In the data rows, the value 128 means zero.
Every row has a hidden score from 0 to 40. What is each row's score? 20 is about the middle. The score is a weighted sum of the row's numbers plus the product of two more (or one squared), each taken from its middle value.
[132 160 101 123 127  71 132 138 174 110  92 138 179 182 141 149 157 190 116 120 152 154 125  81] -> 15
[126 106 104 139 149 105 166 146 101 136 113 140  98 115  94 133 109 105 156 121 120 151 133 126] -> 22
[ 61 165 152 225 255  20 142 116 105 196  98 170 204 214 150 223 125 196 170  75  51 223 136  14] -> 22
[122 159 101 128 147  97 133 133  67 191 146 131 154 124 121 187 130 144 115 123  91 124 145 133] -> 19
[130 173  89 108 161 104 167 144  57 199 144 133 133 114 126 163 128 107 167 139  71 104 158 157] -> 14
[118 104 123 141 126  88 159 161 155  99  82 172 159 188 134 134 136 167 140 128 149 161 129  72] -> 9
[ 80 148 171 156 147 119 150 146 117 129 121 118 159 170 136 162 138 125 168 119 113 135 126  89] -> 24
[176 106 183 100  88 195  86 130 165  83 116  92 138 107 185  66 111 177  99 128 168 103 112 140] -> 21
[143 139 130 144 132 167 135 112 105 158 151 119 158 143 153 157 131 169 145 131 114 117 114 173] -> 15
[ 87 126  99 166 162 166 184 108  86 158 188 182 105  79  76 180  93  44 149  84  62 149 149 144] -> 21
[139 133 145 163 195 115 112 116 105 157 136 134 159 104  78 177  99 157 133  61  99 190 102  69] -> 24
[112  60 200 228 162 159 147  94 166 107  92 213 141 149  67 188  76 108 139  70  98 223  96  66] -> 30
[106 102  90 145 116 117 190 146 161  63  52 185 124 133  87 149 162 129  87 122 182 152 116 102] -> 5
[128 127  90 183 133 140 167 126  88 150 158 188 106 102  71 152 120  94 124  67  77 142 110 153] -> 23
[146 140 150 101 132 117  93 142 144  81  72 123 149 152 194 125 106 174  95 145 168 148 125 145] -> 25
[134 156 119  26  75 130  65 142  94 173 124  33 145 142 200 102 143 187 106 201 138  39 149 183] -> 14
[115 164  93 124 156 105 122 136  90 161 142  93 135  98  82 172 140 117 110 104 111 141 148 116] -> 25
[ 88 151 175 112 122 122  80 112 131 127 131 103 119 176 163 155 137 125 118 140 124 123 143  90] -> 25
[151  70 182 154 118 122  91 129 175 109 147 144 152 137 162 121 112 154 148 136 136 170 122 133] -> 9
[163 104 139 107 111 156  92 127 165 103 106 130 132 124 150  68 123 134 104 135 164 125 109 107] -> 20
[141 112 168  94 100 110  54 152 180  52  87 107  96 165 184 120 148 185 115 154 196 133 132 132] -> 13
[103 149 139 129 131 104 147 109 108 124 156 106 148 115 127 136 162 122 140 117 113 117 115 129] -> 18
[146 137  62 108 102 114 146 128 202  60  49 170 147 115  94  85 123 119 112 139 156 163 126 111] -> 32
[117 155 117 141 146 144 144 125  76 183 155 105 163 110 127 149 132 166 134 103  89 119 134 128] -> 21
[145 110 172 149 115 135 127 116 130 150 118 123 140 127 135 150  99 139 111 119 112 143 132 144] -> 32
[ 89 135 157 156 137 115 150 131 138 108 129 120 144 158 130 145 139 123 161 149 110 129 122 113] -> 20
[160  87 174  97  98 126  79 120 140 131 116  79 139 141 181 135 121 191  91 163 139 127 126 163] -> 18
[139 120 160 140 158 147 142  94 131 158 118 110 169 108 125 148 120 161 156 124 119 131 132 153] -> 23
[133 142 130 144 139 109  93 117 182  97  61 141 189 121  79 146 137 178 145 155 145 164 139  81] -> 17
[162 110 117 112 135 166 109 110 161 136  71 110 155 129 145 105 134 181 139 118 143 143 110 123] -> 28
[ 91 174  56  91 138  65 106 149 140 140  93 123 159 180 164 153 191 192 125 168 156 113 123  86] -> 6
[111 183 155 150 175  84 144 135  82 179 120 106 169 180 165 165 141 138 144 134  86 146 162 102] -> 32
[134 155  92 110 150 101 143 110  55 208 156 125 140 139 126 169 101 153 154 125  83 117 150 169] -> 28
[136 132 122 107 147 113 123 136 117 137 105  84 127 142 124 148 134 147 134 133 127 135 173 134] -> 27
[ 87 189  27 124 185  97 188 118  51 221 205 159 135 119  88 166  94 113 158 115  42  88 175 135] -> 23
[152 137 131 114 112 121 119 119 104 175 160 106 133 138 150 148 109 171 158 132 109 139 135 143] -> 17
[150  56 130 178 119 215 193 128 143 130 135 170  72  83 104 143  79  66 129 108 137 141  94 140] -> 15
[148  89 161 107 131 150 113 108 153  83  96 116  90 119 126 121 129 119 100 154 167 146 123 129] -> 26
[153 129 108  77 108 119 130 126 112 133 121 100 112 133 150 116 132 126 138 137 154 114 143 125] -> 26
[144 118 116 112 122  86 109 119 111  93 139 105  72 132 108 129 134 129 129 132 151 129 149 119] -> 30
[170 148  69  86 104 124 167 138  97 144 169 128 111 126 117 106 146  76 127 188 153  76 124 224] -> 29
[ 98 128 147 116 122 113 110 120 131 120 112  84  73 142 156 154 111 131 105 156 134 118 150 112] -> 33
[ 82 155 136 132 148  89 135 135 160 124  71 143 149 158 125 160 118 178 102 116 108 163 122  88] -> 15
[131 133 165 115 119 136  89 128 132 109 133 104 138 123 148 115 133 175 110 113 144 106 104 141] -> 15
[119 153  65 128 140 114 186 130  89 186 162 151 129 113 100 107 146  84 178 145  95 105 157 164] -> 9
[114  78  76  84 108 133 128 152 126 150 163 103  97  74  99 101 114  96  80 156 122 121 144 149] -> 13
[152 112  59  67  66 138 179 132  92 121 184 128  95 107 114 126 127  81 143 178 137  86 169 225] -> 23
[ 97 173  92 138 165 110 140  93  54 202 176 127 108 122 119 154 113 102 129  93  57 107 149 110] -> 30
[158 111 130 112 135 157 148 106 110 138 128 141 120 114 125 146 104 140 116 111 110 150 130 142] -> 25
[ 55 204  45 120 170  75 174 133  33 218 174 116 185  99  85 128 146  85 168 138  60  82 161 148] -> 15
[ 72 119 110 189 240 121 144 106  70 195 125 145 147 121  68 180  87 113 165  67   9 207 128  63] -> 24
[161  89 177 136 101 122 125 124 159  70 146 127 110 132 121 106 109 119 166  98 166 145 116 129] -> 23
[156 140 136  69  65 139  99 137 128 111 134  54 101 138 187  99 159 181 120 195 173  56 159 157] -> 19
[119 115 144 103  82 148 162 137 144 120 129 115 121 129 128  65 155  81 138 170 151  72 132 179] -> 14
[110 173 106 148 184 128 117 122 155 140 110 140 191 175 153 108 113 151 149  93 117 167 123  63] -> 23
[131 129 170 159 154 112 129 104 128 137 115 152 178 168 145 149  81 157 152  80 110 179 128  86] -> 29
[135 144 132 126 160 103 124 119  94 178 119  90 146 133 166 164 106 162 113 134 105 122 153 149] -> 31
[117  71 107 245 178 101 204 115 185  81  70 239 174 127  49 188 113 115 143 113 145 242 100  55] -> 19
[149 115 126 145  96 142 189 122 132  93 167 158  86  80  90 107 112  81  94 160 139 116 136 162] -> 32
[102 131 161 121 139 118 170 132 146 104 144 116 128 154 128 108 150 109 159 163 140 101 148 127] -> 19
[141 115 129 165 146 154 144  96 121 171 119 127 162  96 110 172 111 142 145 114 118 148 115 153] -> 28
[131 116  83 139 108 197 147 137 103 123 158 144  92  65  95 152 112  55 120 111 101 107 129 172] -> 22
[133 127 162 104 110 154 104 129 133 123 164  91 132 123 130 131 118 187 132 135 137  91 121 129] -> 15
[167 100 114  92  69 159  78 116 203  44  75 151 122 139 149  66 146 144 104 168 232 112 131 124] -> 27
[128  87 156 126 148 137 102 136 164 116 137 123 147 108 144 152 102 123 107 128 120 166 111 105] -> 15
[150 133  74 104  99 139 139 135 114 146 184 164  94  76 110  75 145  77 143 166 133  86 145 224] -> 10
[159 106 154 110 107 116  72 123 147 119  84  95 172 170 163 104 122 193 122 146 147 139 144 143] -> 21
[154 139 154 108 123 148 131 101 130 147 104 103 120 166 178 136 115 149 135 140 142 131 166 126] -> 28
[128  69 121 215 188 106 153 104 201  90  72 243 167 165  71 198  95 140 150  93 126 253  97  79] -> 23
[126 127 195 120 115 164 111 124 153 110 125 120  94 132 167 140 136 116 104 120 153 131 111 137] -> 19
[ 87 218 145  10  96  68  33 174 106 153 113  16 137 216 207  97 181 169 110 204 148  46 185 124] -> 16
[178 129 144  63 110 166  78 116 142 133  87  78 141 110 183  97 160 174  91 168 171  93 116 145] -> 22
[150  92 159 157 152  90 138 141 203  84  89 175 151 152 141 152 148 185 101 147 181 172 119  84] -> 12
[155  94 120 133 122 148 175 135 110 139 137 156  91 112 134 148  96  99 143 124 120 140 136 165] -> 18
[119 101 143 159 107 154 110 137 129 125 171 127  75 106 105 161  92 123 107 111 101 140 133 152] -> 28
[151  64 166 155 102 153 128 125 149  99 155 165  91  83 111 129  84 143  86 104 128 164 116 136] -> 24
[208  44 145  65   0 157 142 161 164  45 141  88  70 105 153  52 153  93  94 189 235  96 128 231] -> 18
[162  54 145 216 144 156 222 105 125 123 168 218 111 118  45 182  93  62 199  88  98 202 119 155] -> 9
[120 159  92 154 133 115 176 123 118 156 122 121  89  57 116  97 122  88 108  95  81  78 146 169] -> 39
[125 121 126 182 141 151 147 144 123 133 162 123  80  66 119  90 131  89 134  76  85 103 116 189] -> 21
[204   0 122 130  28 239 112 113 255   0  69 202  63  89  75  35 109  93  67 154 249 144  86 177] -> 33
[112 173 155  94 126  88  80 147 106 131 132  81 114 153 178 137 154 135 149 150 132 108 136 126] -> 14
[ 88 146  87 157 168 160 171 121  61 200 188 136 138 101  95 199 108  74 184  73  64 117 114 127] -> 15
[116 102 136 100  87 156  97 131 203  72  90 154 141 173 157 122 167 112 151 185 186  97 133 111] -> 4
[100 208 159 146 187  58  77 149  78 197 127  92 211 165 192 144 111 163 152 114  78 139 157  60] -> 28
[132 143 106 109 138 104 155 129  82 174 143 131 117 156 160 161 120 119 135 142 107 102 169 155] -> 22
[140 119 159 136 129 116 106 125 144 122  79  97 145 169 149 144 126 158 114 138 137 147 156 131] -> 31
[116 167 168 117 129 110 105 103 130 131 127 101 128 174 161 143 132 126 114 142 108 122 133 127] -> 31
[ 97 159 190 152 145 113 132 118 163 127  99 168 167 146 155 142 127  97 152 149 131 159  99  98] -> 14
[117 134 186 168 172 104 109 122 110 168 118 132 167 156 128 161  75 174 168  83  74 178 137  72] -> 30
[ 83 135 179 169 183 166 129 117 126 162 128 135 143 159 157 153 112  98 174  74  82 163 111  76] -> 12
[115 108  69 128 111 163 130 127 105 134 164 160  72  46  79  74 133  92 127 155 111  79 128 212] -> 16
[124 173 138  99 153 112  77 131 135 135 110 112 185 187 159 135 133 195 164 128 123 109 146  82] -> 14
[ 99 134  49 140 140 122 175 113  91 160 179 163  83  78  69 139 102  68 135  91  63 114 142 147] -> 29
[139 130 148 137 129 160  74 122 152 120 120 131 174 140 151 116 123 163 161 101 149 147 110 121] -> 15
[133 172 125  95 147 129 102 135 157 125 116 106 179 188 171  98 142 133 122 115 134 121 113  86] -> 21
[128 127 111 139 129 119 134 134 124  99 124 124  95 112 100 150 107 125 156 117 141 151 135 113] -> 27
[161 104 168 132  92 151 113 138 144 105 127 104 106 128 149 108 109 182 137 115 146 108 129 162] -> 22
[121 159 127  80  78 128 182 143 103 121 125  90 126 154 158  73 196  79 121 201 158  51 149 167] -> 17
[136  89 175 175 149 144 144 126 150 102 108 145 155 139 120 169 119 122 150 102 144 197 111 119] -> 20
[141 135 137 120 125  96 122 125 169 107 115 135 173 176 138 136 144 159  97 123 127 141 128  96] -> 19
[181  89  97  69  40 120 116 154 226  13  58 136 113 114 133  65 144 153  80 193 220 102 137 139] -> 16
[126 143 169 126 122 132 103 126 154 119 115 114 164 155 176 119 154 171 133 138 131 126 113 112] -> 13
[155 112 161 119 101 159 117 126 153 117 113  99 161 169 174 127 117 173 188 148 148 124 111 165] -> 15
[ 95 185  55 149 148 118 184 140  75 206 203 107 113  89  71 105 153  90 130 106  38  96 146 156] -> 26
[143 103  80  91 127 137 165 139  99 137 136 141  79  89 114 105 143  90 135 131 129 127 146 154] -> 16
[129 105 166 102 118 143  84 124 148 116 124  99 126 135 168 117 111 168 139 127 122 123 112 100] -> 14
[ 98 128 145 119 106 177 124 147 117 142 158 103 115 132 148 147 115 103 159 133 114  96 117 158] -> 10
[111 153 143 141 129 108  91 112 165 107 139 155 177 172 134 157 124 138 157 134 154 164 101 116] -> 18
[176  45 185 133  81 169 100 118 197  82  73 133 118 142 125 124  93 169  89 133 172 172 107 157] -> 24
[118 131 150  93  85  95  63 144 151 107 120 104  82 154 171 126 135 175 101 170 159 102 132 122] -> 14
[ 87 128  67 238 208 100 215  84  50 166 180 238 100 116   9 165  97  51 170  24  42 208 138  87] -> 30
[124  99 129 153 132 105 155 105 194  72  76 173 135 171 119 146 165 163 120 152 146 167 129  76] -> 18
[124 160 118  38  74 101  71 156 169  85 100  79 146 176 183 101 197 115 116 228 219  19 161 126] -> 9
[141 139  83  28  76 148  86 168 127  90 146  64  65  98 144  88 159 139 113 179 184  48 139 151] -> 13
[141 163 107  78 154 104 115 125  86 161 123  89 127 141 126 126 138 116 144 127 148 115 126 114] -> 31
[171  76 177 123  72 167 139 111 217  39  84 141 122 148 143 111 177 120 105 183 209 141 103 157] -> 18
[149  83 119 152 146 138 170 128 113 146 133 164 109 118  97 151  97  93 127 101 112 185 116 136] -> 23
[166 129 166 124 120 126 131 127 123 148 117 124 126 146 150 144 111 153 122 123 116 137 120 145] -> 24
[105 130 160 162 113 120  92 133 175 105  93 165 176 155 124 126 148  93 146 154 170 136 122  81] -> 13
[117 158 122 160 163  98 188 121  90 160 156 149 132 128 102 131 138  56 176 159 103 126 137 132] -> 11
[138 165 127  83  87 107 161 139 141 109 125  85 120 161 168 123 181  96 123 186 159  78 146 183] -> 23
[209   3 153 187  74 224 121  95 239  36  74 173  86 125 101 104  95 123 114 101 178 200  70 156] -> 38
[112 225  85  46 167  94  68 143 101 148  90  71 167 201 161  71 173 140 115 147 133  86 143  73] -> 23
[140  92 154 141  82 141 127 125 186  65 126 147  52 112  90 124 134 115  81 117 155 144 106 112] -> 27
[118 143 158 102 129  83  70 135 135 123 138 105 134 128 176 135 142 164 100 166 146 145 126 103] -> 13
[ 84 191 101 110 145 130  97 141  81 181 175  77 143 127 140 154 129 130 127 118  92  87 133 140] -> 18
[ 40 255  32 111 222  60 168 162   0 250 208  94 161 192 107 141 180 113 198 129  34  63 192 102] -> 6
[ 97 157 149 121 141 118  96 131 140 136 120 147 195 176 140 152 155 109 153 153 135 128 127  90] -> 7
[160  50 214 119  57 172 141 143 207  28  90 135 107  93 139 121 139 128  72 155 178 137  77 160] -> 14
[127 168 141  38 119  65  55 163  87 127 122  30 167 138 183 104 140 199  94 150 147  84 140  86] -> 5
[104 199  39 127 144 106 172 150  55 203 171 147 113 118  90  94 147  83 164 152  77  85 161 161] -> 7
[165 119 148 118  93 158  78 108 189  94  74 154 151 151 140 113 150 162 133 163 184 139 134  82] -> 15
[158   5 165 200 106 161 179 123 249   4  74 227  71 121 111 148  86 117  73 126 197 195  96 131] -> 24
[127 124 145 140 172  93 120 133 119 137 100  88 148 163 137 156 121 136 158 123 141 174 137  81] -> 26
[155 116 119 123 132 178  95 112 156 113  88 129 143 141 144  80 118 138 122 107 166 141 107  92] -> 27
[126 149 160 107 136  79  54 145 136  91 104  86 155 139 185 123 152 180 124 139 155 127 155  91] -> 14
[166  95 159   0   0 136  21 181 176  71 112  30  43 119 242  22 140 163  33 244 220  12 154 195] -> 13
[135 121  78 153  98 133 153 144 128 149 160 142  53  59  65  75 123 108 124 133 109  92 145 199] -> 23
[175  84 167 129  99 142  86 111 163 111  96 101 143 141 153 130 122 180 112 136 137 132 107 142] -> 24
[ 96 148 124 159 178 160 168 132  83 173 144 122 124 124 121 169 125  83 160 106  91 129 141 118] -> 18
[155 167 127  40  49 129  37 153 135 117 165  15 128 125 198  49 162 193  80 203 181  29 141 160] -> 16
[120 125  96 138 130 107 180 118  96 131 175 127  97 117  67 123 141  80 140 122 128  96 121 135] -> 24
[ 91 212  23  74 134 116 121 129  67 182 182  92  93 111 125 134 128  72 109 150  68  39 174 169] -> 32
[156 147 119  96 110 149  60 142 165  94  90 117 184 160 157  70 158 159 131 158 184 105 146 100] -> 14
[130 124 180 124 126 128 106 114 150 132 119 128 164 140 151 137 106 161 128 105 119 143 140  96] -> 25
[130  98 145 165 128 200 154 120 116 135 179 156 102  70  91 142  97 105  92  71  95 139 112 155] -> 26
[110 142 139 111 106 117 146 139 122 110 145 104 135 112 115 128 138 103 142 151 155  95 142 127] -> 21
[104  98 105 231 209  72 167 111 153 102  85 231 215 160  64 168 117 156 175 114 117 223 117  47] -> 12
[116 140 154  91 152 160  92 154 109 154 118  79 158 132 167 129 138 141 124 137 112  94 122 114] -> 10
[119 122 180 139 104 135 164 141 153 100 115 121 142 150 168 117 168 106 136 175 158 119 114 153] -> 14
[110 148 132  57 144  70  59 134 117 129 123  53 128 135 177  94 144 134 100 183 132  86 150  89] -> 17
[107 132 158 218 186 104 144  95 145 139 102 195 180 183  72 170  74 147 198  69  78 230 126  30] -> 32
[108 134 138 186 175 133 159  82  79 207 142 137 170 139 112 186 102 160 175  95  72 152 123 139] -> 24
[ 96 174 148 126 152  76  67 148  96 158 160  88 148 155 158 143 118 195 129 103  85 121 146  89] -> 19
[166  97 187 157 157 183 158  83 141 144 112 137 184 123 146 146 127 154 157 108 115 159  95 124] -> 13
[178  66 103 138  92 173 201 127 134  82 153 179  67  73  66  59 129  47 143 169 161 136 105 221] -> 12
[ 83 132 188 170 150  98 140 107 139 124 112 153 169 142 103 167 137 148 126  95  95 169 119 109] -> 20
[ 84 121  89 166 128 111 165 122  97 127 154 163  75 107  65 121 116  79 125  81  83 125 124 120] -> 24
[162  59  92 111  66 167 198 126 149 106 186 176  41  32  80  96 109  53 109 124 139 113 119 246] -> 25
[ 99 123 141 135 168  70 107 147 141 109  89 127 145 191 158 126 161 188 137 153 134 165 154  87] -> 10
[132 135 155 134 115 113  97 110 175  97  95 171 165 168 135 141 144 116 152 156 169 121 132 108] -> 18
[106  23 208 227 119 181 209  98 217  43 116 200  95 116  50 166  97  81 146  77 137 213  89 150] -> 29
[230   0 125 145  11 249 197 119 225  12 137 211   0  30  70  63 106  21  71 184 246 132  80 255] -> 21
[156 141 164 140 158 174 122 107 102 180 111 107 189 135 169 118 132 171 133 108 118 126 136 149] -> 18
[130 151  85 112 103 129 159 116  95 129 183 128 104  78  95 114 138  80 133 142 120  92 126 160] -> 23
[154 100 174 118  81 145 168 129 162 101 113 113 129 131 157  97 155 103 123 165 170 122 130 163] -> 21
[119  97 136 128 133  84 131 143 166  76  93 145 112 178 173 142 142 174 109 129 168 154 109 108] -> 11
[111 185 110 138 156  63 126 137 124 123  96 131 199 189 136 130 131 158 132 106 122 136 156  68] -> 24
[103 157 167 110  99  91  62 134 129 120 115  93 149 141 176 119 148 170  98 141 132 108 126 103] -> 15
[ 96 249 114   0 121  75  30 173  70 177 151   3 167 175 232 101 181 159 122 192 130  28 194 122] -> 12
[143 123 164 128 111 125  83 151 161  78 124 116 133 163 165 123 117 186 124 128 148 124 139 104] -> 20
[163   0 156 255 107 197 255 104 186 102 136 255   8   0  32 129  63  17  93   5  78 205  64 166] -> 35
[ 89 137 123 111 103 123 180 130 118 124 152 113 110 105  99 115 144 115 140 141 100  88 129 138] -> 20
[ 86 125 120 168 183 102 161 121 112 126 125 152  90 118  80 166 100 116 176  55  97 196 129  72] -> 25
[ 44 220  36 136 212  60 179 138  21 216 182 146 152 168  93 120 166  84 194 127  35 106 179 112] -> 8
[106 148 109 109 128  61 132 132 154 107  99 146 188 174 140 147 146 165 104 140 155 148 126  70] -> 6
[125 155 158 120 115 118 178 135 128 138 127  99 163 132 155 110 170  73 126 185 148 117 144 145] -> 24
[104 164 129  74  93  94  47 150 157 111 141 100 155 153 210 121 170 143  84 184 199  81 131 126] -> 6
[194  83 115  74  50 209 126 113 137 117 136  96  88  77 183  73 140 155  83 181 169  69 110 210] -> 19
[155 126 126  83 101 134  97 141 134  89 130  93 107  84 113 123 121 147  85 132 151 114 118 134] -> 21
[169 139 126  87 122 146  51 126 149 132  98  80 146 146 197 104 149 172 135 169 153 103 128 151] -> 26
[ 94 153 178 211 227 115 151  90  99 170 151 166 215 187 124 204  96 170 197  39  64 202 109  81] -> 20
[133 160 156 114 148 133  57 140 122 129 124  97 183 155 166 127 117 185 138 136 120 104 126 115] -> 14
[133 119 100 152 126 196 145 118  92 151 178 126 108  78 107 125 109  71 130  94 102 104 120 142] -> 20
[184  39 102 154 112 171 157 112 135 122 129 172  81  43  40 125  78 102  91  82 137 183  91 153] -> 35
[136 163 167  80 134  84  61 156 122 109 116  69 136 134 186 126 136 160 131 131 174 128 148 100] -> 19
[151  96  99 163  98 165 182 129 126 128 166 208  72  60  66 118 146  49 132 145 128 117 118 189] -> 3
[137 134 174 108 102 132  78 129 164  89 117  92 123 177 132 127 148 130 112 133 152 124 109  93] -> 22
[139 158 123  52  65 116  61 168 181  47  95  98 137 184 190  90 189 198 104 238 215  54 118 135] -> 2
[145 112  95 175 145 128 167 136  87 156 151 169 153  83  49 160 123  79 120 106 111 164 138 138] -> 23
[139 142  59  65 118 110 143 149  79 149 127  92  67 104 110  87 161  99 135 172 143  76 160 167] -> 23
[171 107 164 123  55 165 161 139 172  84 114 106 107 149 173  91 164  92 117 181 184 116 114 166] -> 15
[ 79 122 114 217 183 120 185 104 111 133 169 207  83 121  24 182  95  68 138  51  60 176 115  87] -> 31
